In the rows, 128 means zero.
Which row each row swaps with, under one turn or mirror
The rows were stretched afterwards, more along some directions than others.
noku: [122 100 121 135 114 174 135 117 132  96 126 132 106 142 148 128 130]
Kesel: [ 60 144 186 138 155 108 171 120 143 151 143  98 114 138 106 150 120]
bisu: [195 155  94 138  90 144  95 108 134 134 130 139 112 130 137 123 114]
lofot: [ 78 111 150 129 158 107 150 117 116 154 136 109 146 120 128 136 124]
Mosem: [142 124 114 143 116 184 120 117 120  96 132 122 126 117 111 113 136]
Fos: [158 110  93 146 100 159 115 117 117 124 114 111 131 138 143 126 125]
gubel: [162 110  90 115 138 125 125 158 139 125 141 104 125 128 120 103 116]
ribu: [176 133  86 152  97 170  78 117 136 129 130 128 128 112 140 105 124]
puvek: [ 95 133 150 132 140 100 171 112 116 111 159 106 131 118 126 152 137]
tun: [100 104 145 123 137 158 164 112 111 120 148 130 144 135 129 143 140]
Bebil: [148 160 142 119 124  90 103 137 120 165 117 109 111 130 109 133 103]
fasas: [125 134 113 119 113 124 119 100 136 137 145 122 108 137 143 186 125]
kegob: [142  88  82 114 113 174  83 109 145 119 131 122  89 132 128 126 124]
Zavaf: [143 132 120 130 136 117  99 146 143 122 122  92 116 148 117 126 144]
Pidep: [128 105 115 101 128 114 118 165 140 143 104 118 123 142 113 104 112]
gaben: [ 99 140 148 159 122 134 112  84 121 131 140 121 122 127 143 166 132]
pigu: [127  93 116 126 145 124  88 123 114 143 126 109 123 140 145 112 119]
mife: [188 157 100 123 117 107  88 144 139 130 129 113 124 118 128 116 104]
kaz: [139  82  94 102 119 140 103 114 150 151 125  84 121 127 133 125 114]
pumub: [124 102 139  91 159 113 131 143 120 124 134 112 143 121 136 113 124]
Sov: [184 112  88 119 125 116 102 152 147 115 132  90 119 131 120 105 126]
temen: [153 134 117 122 116 116  71 125  99 138 146 142 118 114 124 141 110]
bak: [ 91 141 131 144 128 135 156 126 148 135 129 105 113 132 115 106 109]
mufo: [117  81 135 110 121 141 155  80 131 124 145 100 120 133 132 129 134]
nevul: [ 99 105 120 145 146 168 184 118 130  90 144 113 143 126 134 125 147]
muru: [102 178 171 142 124  97 108 122 135 139 131 116 127 132 115 141 105]
regi: [101  94 121 101 147 133 157 151 117 132 127  99 136 129 134 111 135]
zopa: [162 110 111  97 122 144  90 159 131 137 129 122 124 118 109  98 105]
mun: [113  98 131  95 147 110 130 135 143 148 134  82 131 152 150 149 132]
fuben: [112  88 152 116 135 140 135  87 128 123 163 116 119 118 143 142 123]
por: [127 127 148 135 114 152 120  84 130 130 131 129 151 135 140 130 122]
Vasav: [130 132 140 112 124  78 114 114 146 162 147 104 119 126 132 148 106]
lok: [138 113 131 150 138 133 121  85 129 100 146 117 113 142 136 152 141]
bedus: [152 110 100 128 120 132 128 135 162 128 146  89 129 125 130 109 135]
zeka: [129 120 126 127 139 138 106  87 133 134 136 138 108 115 138 145 117]
Tem: [138 144 122 155 111 155 120 118 132 111 140 111 125 139 111 152 140]
rep: [178  80 108 114 119 121  88 138 146 113 125  88 128 143 129  98 119]
Madol: [105 104 135 163 123 166 132  87 147 117 144  96 133 137 141 116 116]
zoka: [142  71 111 113 125 171 120 108 123 104 148 134 135 129 138 102 131]
Meveb: [181 142  92 160  93 169  92 119 120 114 125 128 121 125 121 115 124]

Swapped with mun: por
Swapped with temen: puvek
Swapped with muru: fasas
Swapped with mufo: pigu

